In the data rows, the value 128 means zero.
Each row of this table is followed by its label. One hidden rule gives the labels. It looks at one to three of the table's principal directions, none of them among the few with the most spread.
[112 120 135 138 148 141 126 156 131 119  98 123 148 138 131 116 124 144 135 137 136 112 165 139 158 127 154 141 131 124 163 106 124 137 141 143 140 142 151 117 144 130 115 148 158 147 140 134] bf
[150 112 150 120 118 120 120 110 109 127 134 116 143 119 117 140 130 133 115 140 148 125 127 104 130 126 114 111 155 107 111 129 160 128 109 147 147 159 134 124 139 135 169 125 141 116 126 136] sq
[111 117 111 121  99 140 134  86 120 125 124 139  95 128  83 123 110 127 116 127 133 110 146 133  89 130 137 117 123 121 107 109 161 108  95 151 126  94 109 134 124 100 161  52  97 115 117 128] jl
[120 111 157 119 171 172 192 107 133  97  79  96  94 134  71 143 131 134 111 121 103 125 108 124 142 120 122 113 124 135 101  19 155 167 115  72 142 111 157 116 129 121  99  96 118 172 151  59] fj
[142 140 103 154 112 126 129 140 142 135 131 134  63 156 151 105 137 113 152 119  85 116 109 153 145 109 164 138  79 157 166 150  78 108 163 116  90  78  95 133 122 103  87 116 116 124 131 128] sq
[109  80 134 108 146 126 132 119 121 132 129 136 169 104 136 142 126 130 129 115 188 128 178 114 110 154 148 139 136 101 138 101 133 125 111 132 135 164 156 123 148 117 110 154 108 128 109 122] jl
[113 107 152 111 168 157 143 140 133 109 104 102 164 116 105 153 118 159 118 139 115 141 143 108 138 150 134 143 129 133 130  83 133 165 127  92 151 152 175 115 127 146  96 161 130 160 146  90] jz
[144 121 124 121 140  84  84 160 120 139 171 124 189 134 181 141 141 119 146 127 160 150 139 133 153 152 137 121 147 122 133 189 119 136 154 140 116 186 146 139 137 143 123 179 136  98 107 180] fj
[ 74 119 152  83 100 158 147  65 134 127 113 115 103  74  94 129 127 105 112 118 106 127 113  96  67 135 105 171  92 152  82  75 134 116  95 122 138  94  87 147  81 118  97  99 100 168 103  49] bf
[ 85 136 110 149 147 176 154 156 162 118  67 105 103 132  76  98 125 160  99 142 102 124 131 129 118 129 116 134 150 122 118  75 116 141 118 115 135 102 158 122 136 126 136 109 137 134 175 119] fj
[129 137  94 159 147 128 142 164 142 111 108 138 106 169 117 110 124 152 138 125 131 132 140 150 153 130 148 112 145 112 151 119 111 129 143 114 104 114 158 123 149 111 127 109 128 116 160 157] jl
[100  95  88 150 148 147 157  97 158 105  87 153  62 148  44 137  83 153 161 127 141  81 192 168  87 132 167 140 112  80 150  52 143 146  69 127 148  85 124 141 147  47 143  41 131 149 144 135] jz
[130 145 109 132 112 128 121 112 140 134 149 128 103 132 126 132 113 119 145 128  95 130 107 141  96 125 121 133  99 148 110 156 122 133 122 122 120  97  94 145  99 116 136 103 125 122 122 137] sq
[147 154 148 130 122 151 134 143 127 109  97  94  91 135 106 116 145 142 102 155  54 128  81 104 172 103 112 131 126 155 132 121 123 134 137 116 122 111 120 119 111 150 115 116 153 142 164  96] jz
[116 114 168 108 138 167 176  96 124 120 110 107 120  90 112 141 139 120  96 121 131 139  78  87  94 123  77 117 139 132  71  75 141 139 103  92 141 125 133 111 114 146 126 131 118 144 140  73] jl
[120 110 115 118 135  94 114 129 127 124 148 139 144 129 140 147 131 119 149 122 162 136 159 136 130 154 143 128 132 105 139 127 123 131 135 130 119 148 135 138 147 106 111 136 109 122 109 140] jl
[160 137 143 139 100 121 128 113 121 112 134 138  70 151 102 143 122 131 123 140 101 110 100 132 158 112 146 128 120 121 140 135 125 119 127 125 122 103 112 121 135 111 138  90 124 134 144 124] bf
[104 130 145  91 111 140 148  88 114 129 127 114 123 116 104 133 129 108  97 118 109 132 115 125 117 139 125 120 104 169  89  80 153 123 139 116 125 103 123 127 116 137 110  97  71 149  98  67] tc
[190 154 143 120  82  80  80 129  99 144 206 137 166 134 210 148 116 110 148 137 120 142 101 118 152 124 137 134  99 165 147 238 111 114 160 153 102 156 100 116 114 155 138 178 137 104  98 161] fm
[138 144 126 118 102 127 112 123 114 140 135 126 158 127 135 114 114 141 103 137 131 135 124 108 122 128 117 118 142 149 113 162 142 109 137 152 132 134 133 123 118 159 167 127 120 113 121 145] sq
[ 82 122 161 113 123 149 141 119 136 109 109 118 127 104  93 132 109 138 123 133 119 128 152 116 118 149 131 171 120 125 111  73 133 139 120 128 148 132 146 127 124 120 115 138 139 171 135  86] jz
[146 114 107 164 145 123 117 152 148 147 138 147 145 137 168 128 111 140 170 128 160 108 142 150 111 121 148 139 118 108 173 172  87 135 119 132 136 141 123 120 142 116 138 169 170 112 136 177] fm
[112 147 154  97 122 142 124 121 117 137 118 100 178 102 131 123 134 127  92 135 114 149 115  98 124 130  90 127 140 162  91 117 153 132 143 133 152 143 137 127 106 179 135 154 122 147 115  93] fm
[103 133 135 111 118 122 138 105 132 113 119 129 103 124 110 121 116 116 143 118 120 123 140 132 124 135 133 152 107 139 115  90 131 127 131 131 126 114 114 147 112 106 110 104 130 164 114 102] sq
[170 155 107 137  92  84  95 124 124 157 177 151 122 139 186 118 123 104 154 125 127 119  93 144 121 112 124 122 105 154 139 220  96 105 146 151 107 121  75 138 114 133 149 137 140  99 102 175] jz
[139 142 114 141 112 118 138 111 145 111 125 134  68 139 102 128 118 136 155 125 103 138 107 119 116 124 120 143 118 113 124 123 108 122 124 107 120  98 107 151 109  96 129  98 133 142 146 119] tc
[160 135 114 138 132  94 115 134 122 151 176 173 123 128 192 141 133  93 151 112 150 117 112 155 124 113 122 113 116 131 142 196 107 120 144 134 115 126  94 127 133 128 125 154 127 106 108 176] sq
[155 156  75 160 103 122 136 102 145 117 124 141  34 181  57 124 106 138 131 125  89 123 134 159 123 106 143 110 128 105 123 118 155 120 110 127 114  62 112 154 128  74 175  21  94 113 146 152] bf
[ 96 112 178  81 135 138 114  95 128 138 135 115 177  67 152 146 132 103 134 120 146 132 116  93  89 132  94 172 118 143  85 130 135 139 111 134 171 162 103 154  76 155 105 175 156 172  95 102] fj
[135 134 127 149 117 116 125 166 127 124 122 128 109 142 170 100 145 124 141 131 122 126 134 126 173 120 151 141 118 133 175 137  84 107 171 140  94 129 131 113 150 122  96 163 145 124 141 131] fj
[163 150 116 155  98  71  84 167 114 126 158 167 128 166 168 116 118 135 153 137 147 119 167 151 191 126 172 138 137 109 191 195 107  98 172 176 107 147 134 125 162 117 145 151 149 114 128 193] jz
[ 94 120 121 114 154 103 124 138 130 121 143 156 177 120 170 136 121 121 168 101 186 157 166 130 114 158 129 140 134 113 126 128 116 129 157 121 127 153 148 145 121 124  95 171 122 150 107 142] bf
[136 160 176  90 124 149 134 109 106 133 126  97 143  93 155 137 155  96  93 140  72 141  59  92 137  97  64 116 114 191  86 130 151 142 149 118 145 120  93 119  83 190 107 151 133 158 116  71] bf
[126 127 107 120 118 140 151  93 114 109 108 119  90 158  76 116 115 136 122 116 107 135 154 130 129 126 151 103 116 141 115  75 176 116 132 126 114  88 136 140 120 102 134  45  79 135 120 103] tc
[120 106 133 118 137 171 142  96 134 114  96 104 112 133  64 148 109 153 116 142  98 114 128 121 109 126 142 127 113 134 118  84 155 149  98 108 156 101 131 129 111 119 130  75 112 148 138  95] bf
[ 67 104 163  90 164 139 145 123 125 118 111 137 202  85 135 136 112 124 128 109 191 132 192 118 112 157 124 165 141 116 111  63 153 146 115 139 159 177 169 126 129 138 102 178 141 178 105 102] jz
[130 156  95 120 101 109 100 118 131 147 137 124 122 116 138 108 148 116 124 134 108 146  94 108  97 120  79 112 140 140 102 178 124 106 129 143 121 110  81 157  96 143 149 107 123 101 117 144] fm
[110 121 125 134 143 146 149 132 140 119 110 113 129 124 100 126 129 141 123 129 131 135 123 126 112 139 115 122 143 113 112  93 130 144 102 109 129 131 146 123 134 123 134 119 134 123 146 114] fm
[124 110 108 140 159 141 148 138 128 116 117 132 102 139 124 124 147 127 148 120 122 125 115 144 123 127 132  99 121 124 137 118 123 136 117 100 107 109 121 126 127 112 100  99 129 112 141 129] tc
[ 80 109 163 112 178 155 169 142 137 121 101 109 146  99 112 130 170 109 105 100 143 148 126 130 137 143 114 138 146 113 101  45 134 150 118  83 135 151 168 127 137 137  70 162 115 156 131  65] fm
[ 94  71 141 110 174 169 169 102 135 122  91 116 124  96  31 159 138 146  83 124 146 119 154 126  93 153 123 115 159  79  96  29 175 156  60  89 169 137 171 125 156 112 129  93  87 133 140  78] jz
[ 99 152 120 131 127 114 120 167 135 124 119 142 141 146 167  88 125 119 143 112 138 127 162 152 169 133 162 159 116 153 158 129  97 111 177 151  99 132 142 132 130 129  90 157 139 149 119 144] fj
[ 90 105  83 139 185 139 152 162 149 114  79 124 134 153 109 100 137 151 146 107 153 141 185 146 136 148 155 117 145 108 150  65 122 136 144 104 115 126 178 142 146 104  88 117 112 133 142 132] sq
[139 117 204 100 151 145 152 101 106 113 133 120 157 111 152 165 120 109 135 120 135 120  99 117 148 114 121 136 105 157 107 100 149 158 136 107 160 152 131 111 107 157 101 166 155 187 114  85] bf
[136 146 185  81 115 122 117 109 111 128 147 117 165 101 177 149 118 102 127 128 101 130 112 104 156 121 130 176  80 192 129 137 122 137 160 131 135 146 110 123  89 166  76 185 136 187  93  79] fj
[ 87 137 173  86 145 164 140 104 118 132 108 112 189  82 131 135 123 117 105 133 129 125 101 109  94 126  72 127 130 170  71 102 161 153 117 129 177 139 117 123  87 184 132 148 153 171 111  89] fm
[ 71 124 149  97 177 151 142 137 134 142 118 120 185  74 153 118 166  95 114 105 155 142  99 125  89 136  65 122 151 140  68 113 138 149 108 112 147 157 123 141  96 171 100 167 150 137 112 114] sq
[121 109 127 124 147 119 134 135 122 133 139 141 155 124 151 126 137 119 138 107 170 132 140 138 124 142 137 118 134 119 129 127 124 124 129 122 118 150 143 126 139 128 113 147 121 117 114 138] tc
[205 129 120 136 131 144 115 124 111 120 123  79 122 169  89 151 125 173 106 164  59 145  96 101 162 109 132  77 135 147 133 154 167 149 136 103 141 121 146 120 120 153 164  90 114 102 156 129] jz
[125 150 130  98  99 107 105 104 111 147 158 144 152 113 184 107 133  90 140 110 137 127  97 125 110 118 113 133 103 178 109 187 121  97 142 156 111 123  73 148  77 153 119 127 132 129  81 140] fm
[134 117 152 109 163 178 177 109 119  94  82  88 115 136  55 150 125 155  83 139  88 134 115 106 148 123 119 101 139 140 100  39 182 165 105  83 141 118 171 107 126 141 122  81 103 153 156  67] fj
[124  85 115 137 158 142 161 111 136 120  95 133  88 130  61 146 130 138 110 129 152  97 166 144 120 129 142 109 149  73 137  49 156 144  78 117 144 121 149 120 177  83 139  79 106 122 142 116] fj
[125 126 183  92 112 174 161  62 115 113 104 103 102  91  96 145 110 124 109 141  87 110  72  85  92 105  88 138  96 171  78  86 154 139  98 114 162 100  89 120  77 148 131  97 144 179 128  58] sq
[118 129 188  72 122 114 123 104 102 108 137 111 180 109 116 162 113 120 104 129 132 137 159 110 170 151 142 162 123 147 112  79 171 147 135 138 145 174 160 123 126 148 104 152 113 182  95  73] fm
[ 93 126 149 119 143 152 149 150 131 114  86 103 134 120 107 108 146 136  98 131 117 131 139 118 158 137 129 139 141 134 127  66 128 133 138 122 126 137 162 115 143 140  99 141 130 149 144  86] jz
[156 149  99 171 114  93  97 174 137 117 125 148 101 181 164 101 118 145 178 141 122 112 153 153 187 112 176 143 118 120 206 176  80 110 176 157 104 120 120 131 146 103 123 138 173 127 147 185] bf
[167 118 143 132 140 116 106 153 126 126 152 122 152 139 157 163 125 139 138 142 118 129 130 128 171 132 163 147 112 129 175 163 104 149 142 113 124 158 146 110 142 135  98 178 134 128 133 135] bf
Here are more rows. What is the label of each one?
[ 96 144 128 133 133 111 112 173 137 148 121 130 163 105 179  85 167 111 126 120 159 141 116 124 132 133  92 134 162 123 122 154  91 109 155 148 124 158 126 137 133 158 120 190 162 116 127 150]: tc
[116 135 119 115 129 115  97 147 125 156 144 114 184 108 178 111 152 113 129 130 135 146 115 120 113 136  99 116 135 153 114 176 118 124 150 143 129 152 114 139 112 165 126 171 138 105 105 145]: tc
[141 124 107 133  51 148 126  55 138 149 141 126  44 107 116 122 118 120 147 135  79 115  66  93  40 105 119 150  60 151 126 167  85  81  95 122 115  45  29 142  76  96 136  70 104 114 119  87]: fm
[141 110  88 169 138 129 141 156 134 122 131 145  87 162 128 124 136 141 148 125 130 123 136 156 136 131 166 103 120 103 174 135  98 120 130 107  89 102 137 109 163  92 114 107 109  88 153 149]: fm
[141 130 120 132 117 117 123 121 112 117 145 170 137 150 122 139  92 141 134 122 159 115 175 147 140 130 168 132 129 112 154 142 152 116 118 153 124 129 145 117 141 113 151 105 115 129 122 160]: fm
[144 135 142 116 132 113 128 109 122 134 139 131 142 117 167 131 130 100 146 119 149 122 103 122 119 108  97 121 126 140 109 143 134 134 126 138 136 142  98 137 107 139 136 141 158 139 108 139]: jl
[139  93 145 122 168 167 167  96 125 125 104 150 121 112  77 168 111 142  99 130 151  89 128 134 102 113 121 108 140 103 121  84 165 155  63 104 171 122 138 104 141 128 148  95 120 140 142 116]: jz
[107 150 137 108 113  98  84 137 124 149 153 135 189  99 189 110 130 101 142 128 158 130 129 124 115 131  97 148 138 145 108 188 122 120 140 179 138 167  98 149 101 159 143 175 174 129  95 170]: fj
[130 150 155 102  92 111 131 115 103 136 139 102 131 119 189  88 159  83 131 111 113 143  80 106 149 116 111 124  98 193 107 134 112  97 179 140  91 128  93 132  99 155  95 148 130 137  92  88]: tc
[193 151 107 167 101 123 123 128 130 121 117 115  67 170 102 123 126 151 119 157  92 120  92 116 154  89 118  95 149 110 144 154 132 120 124 135 121 101 114 120 141 117 187  80 142  97 168 157]: bf
[173 172 134 149  86 101  84 169 118 112 152 111 133 163 169 116 120 154 148 161  82 152  94 106 185 123 136 135 126 154 156 213  94 117 181 145 101 140 127 120 115 153 144 158 172 115 154 163]: fm
[ 85 118 142  80 143 141 118 116 126 132 129 104 183  93 112 140 145 119 102 119 127 156 134 109 107 157 113 145 134 142  89 110 154 140 108 117 139 152 140 149  96 153  97 136  99 138 101  91]: bf
[163 125 163 112  95 148 135  77 109 126 143 126 102 112  96 160 108 127  94 144 102 105  95 107 115 107 122 131 113 139 108 135 160 127  83 133 142 114 104 109 114 134 161  91 117 130 127 105]: jl
[ 86 137  97 124 108 105 100 138 139 135 135 138 152 107 141  90 141 131 142 114 168 167 141 101  82 155  94 140 168  99  95 165 113  91 128 154 118 145 124 169 104 127 149 136 135 103 123 166]: jz
[ 95 105 141 120 142 143 159 110 128 132 118 134 149  92 122 124 132 123 119 112 186 132 119 112  73 142  85 111 159 102  79  93 138 127  95 121 146 146 138 123 134 133 153 135 134 122 128 120]: tc
[102 114 132 131 140 146 131 142 147 133 113 115 129 108 145 114 139 126 146 124 121 125 122 123 113 132 133 161 106 136 141 124  87 130 125 116 126 129 118 132 114 125  88 162 153 139 133 111]: tc
[ 75 105  73 175 171 124 152 204 167 115  76 125 103 163 111  82 155 154 149 116 156 138 190 165 158 165 172 126 153  78 181  55  69 126 164 103  91 126 191 127 199  78  80 143 118 112 166 135]: tc
[ 83 118 135  87 107 148 157  63 132 130  99 120  95  97 101 108 129 100 117 102 128 120 125 106  82 125 120 155  96 156  92  60 134 103 113 126 128  89  93 154  90 110  97  82  89 169  93  60]: jl
[140 137 103 149 135 134 117 151 138 132 151 116 119 150 127 132 136 131 139 131  90 141 104 154 127 132 140 114 115 137 131 169 119 143 120 106 103 116 123 131 119 124 124 114 125  91 140 148]: fm
[140 123 138 150 141 135 152 145 133 113 116 116  91 130 133 133 151 131 128 136 119 140  86 109 139 120  99 104 145 110 120 112 104 136 145  96 120 121 136 112 147 125 122 143 138 121 165 119]: fj
[180 145 114 143 111 105 109 136 103 130 145 131 137 163 131 130 127 149 118 144 126 142 114 122 155 121 122  73 158 125 131 175 150 114 156 138 127 131 141 118 146 149 182 112 115  92 137 165]: tc
[117 148 148 111  96  98 110 130 112 135 165 156 160 123 156 126 112 110 115 114 159 132 155 140 148 146 147 153 129 138 123 149 131 105 153 161 117 150 143 124 139 139 134 157 108 136  97 140]: sq
[113 126 145 130 138 113 101 158 148 142 128 143 162 101 177 124 121 118 150 134 154  99 161 136 139 125 139 192 119 120 170 151  86 137 127 162 147 168 117 129 134 130 105 205 191 154 121 154]: fj
[ 94  86 174 101 133 171 160  61 135 111 101 128 100  88  39 166  95 132 103 131 144  86 149 120  80 131 128 164 127  94  87  41 176 152  43 129 183 125 128 129 124  96 150  79 131 174 129  85]: fj
[152 119 131 120 109 122 139  84 114 128 148 132  91 123  91 149 127 119 113 121 122 132 117 119 107 125 117 108 131 112  97 117 165 120 102 121 132 114 117 136 129 110 158  83  92 115 119 114]: jz
[103 131 123 138 141  95 114 195 132 114 150 124 151 139 196 108 163 115 159 111 146 176 140 128 173 163 144 140 137 123 146 148  75 119 196 117  72 163 163 132 145 125  64 200 131 114 132 145]: fj
[ 98 115  69 163 146 111 135 163 150 118 104 144 104 164 103  87 138 151 152 106 169 147 178 151 127 154 154 112 166  74 142 103 110 105 144 124 103 122 168 154 161  83 132 100 112 100 148 169]: jz
[108  98 104 131 137 133 134 111 142 135 124 144 124 115  99 141 118 136 136 124 156 114 159 138  82 143 137 133 128  93 136 108 128 132  83 124 139 122 125 132 142  97 134 107 112 117 124 129]: fm
